Rotation paths and how fast each direction turns (deg/step)
Each turn is a multiple of 5 degrees from 10 to 175, or 0.
Rotation 1:
[ -6 -10 -12   2  20   2  24  26  -9   6 -30  -5 -17  -7  10]
[-16 -17 -17 -18  21 -10  17   1 -23   6 -18   1  -4   3   8]
[ 11 -22 -15  -5   7  -6  15   3 -32  13 -19   3 -22   0   2]
[ -9 -16 -24  -5   2 -13  31  15  -1  14 -12   8 -27  -2   8]
[ -7 -21 -13 -24   8  -1  12  17 -16  11 -18  13 -22  20   4]
[  6 -15 -18   6  15 -11   5  26  -2  16 -24  -4 -24  17   3]
[ -2 -26 -21 -16  23 -28  13  13  -2  11 -11  -1  -7  10  13]
[ 20 -33 -14 -19   3  -8  11  21 -12   0 -14   3 -13  -4   8]
[ -2 -18 -15  -7  12  -2  29  28   7   2 -18  -2 -20 -10  11]
[ -9 -17  -7 -28  22   2  15  16 -20   0 -25   8  -4   7   6]
[  6 -15 -15   6  19  -3  15  13 -24  11 -30  -7 -14  -1   3]
[-12 -17 -27 -11  10 -18  25  -3 -14  11 -13   3 -15  -5  14]
[  6 -23 -13 -18   0  -3  17   9 -23   8 -15  14 -26   7  -4]
[ -9 -10 -18   3   4  -2  22  26  -1  15 -17   3 -29   8   0]
[-11 -20 -19 -19  22 -18   4  17  -7  11 -17   7  -9  23   2]
Directions:
[  2  -4  -4   1  -6  -9 -10   6  10   6   6   3  -5  15  -5] -> 40
[-13  -2  -1 -17   3  -7   1  -8   2  -3   5   6   8   4   4] -> 140
Rotation 2:
[ 17  29  -8 -14   1 -29   6  -7 -14  -7 -21  -5   3   6  22]
[-10  29   0   7  -7 -13  19  -6   2  -7  13  21  10  28   3]
[ 14  30 -23 -21   7  19  28   9  -6   1  -2   4  -7   8  -3]
[ -9  30 -19   0  10 -14  11 -20  13  11  15   7 -16 -15   6]
[ 15  16  -8  -3 -13 -13  14   9 -29  30  15   4  -8  -6   7]
[-18  12 -22 -14  -9 -13  16  -1 -12  -1   1  -7  18  -5  29]
[  8  26 -10  -7  14 -26  -1  26  -2   1   7  12   7  18  11]
[  9   7 -31 -16  -4 -12  20 -19  -6   2   1  19   3  29  -8]
[-18  17 -16   2  19   7  22   4  -5  14  -5  28 -17  -3   8]
[  1  27  -3 -35  -5 -22   2 -10 -16  12   3   0 -17 -11  -6]
[-30  11 -16  -1 -15 -15  18  13  -9  17  31   3  13  -2   2]
[  8   9 -35 -21  15 -12   8  26 -12   9  -8 -13   7   4   8]
[ -7   8 -26   7  11 -39   1 -15  10   9   4  14   1  17   5]
[ -1   6 -12 -10   2  -7  17   9 -30  21 -18  26  -5  22  -8]
[-33  25 -12 -29   8 -10  14  -7   0   0 -17  11  -4  -4  -3]
Directions:
[ -9   9  12 -10  -7   0   1  10  -2 -10   4  -5   8   3   0] -> 80
[  4  -1   1   0   4  -2   0  -2   1 -10 -12  12   3  18   2] -> 60
[  2  -6   2   5 -15   0   5  -4  -7   6  11   4   5  10 -10] -> 125
Rotation 3:
[-14   8  33  18   7 -24   7  -9   7   6  30  -9 -14   8  -4]
[-12  -1  30  13  18 -32 -15 -18  -8   3   7  10   8 -11  -8]
[  0  14  -6   6  20 -25  -6 -18 -11  -4  11  20 -10 -27  13]
[  6  24 -15  13  23 -13  13 -20   8   4  32  -6 -15  -4  17]
[ 12  20  24  20  23  -7  -3 -21  13  25  11 -17   4  10  -4]
[ 14  19  31  21  27  -4 -20  -6  -7  12 -14  13  -9  -7   4]
[ 14  21  12  19  17  -1   0   6 -16 -11  15  16 -25 -20  20]
[  8  28  14  22  -4   0   8  -7 -11 -10  37 -18  -3  -5   4]
[  3  34  28  17   0 -14 -13 -14  -5  -3   3 -13  15  -5 -17]
[ 20  32  13   4   6 -29 -14  -3  -1  -9 -13  10  -7 -21 -14]
[ 29  25  -6   6  13 -26  10  10   6 -17  19   8 -18  -4  -3]
[  7  26   6  11  16 -12   7   3   0  -7  30  -4   3  28  -9]
[-14  27  36   8   9 -19  -9  -3   0   3  -4  16  -6  20 -16]
[-10   9  26   7   4 -31  -1   6   1 -10   1  22 -28 -16   1]
[ -3   1   7  14  11 -31  13  -5  -6 -13  40   6 -14 -12   1]
Directions:
[ 0  9 12 -9 13  4  8 -3  1 -3  8  6  1 -7 -6] -> 0
[ -5   4  13  -1  -8  -1   0  -3  13  10  -9 -10  -4  -2  -7] -> 90
[ -7   9  -2  -3   2   0  -9  -3  -4   0 -17  14  -2  -5   2] -> 100
[  4   8   1  -4 -10  -6   1  13   0 -13  -1   2   2   8 -12] -> 25
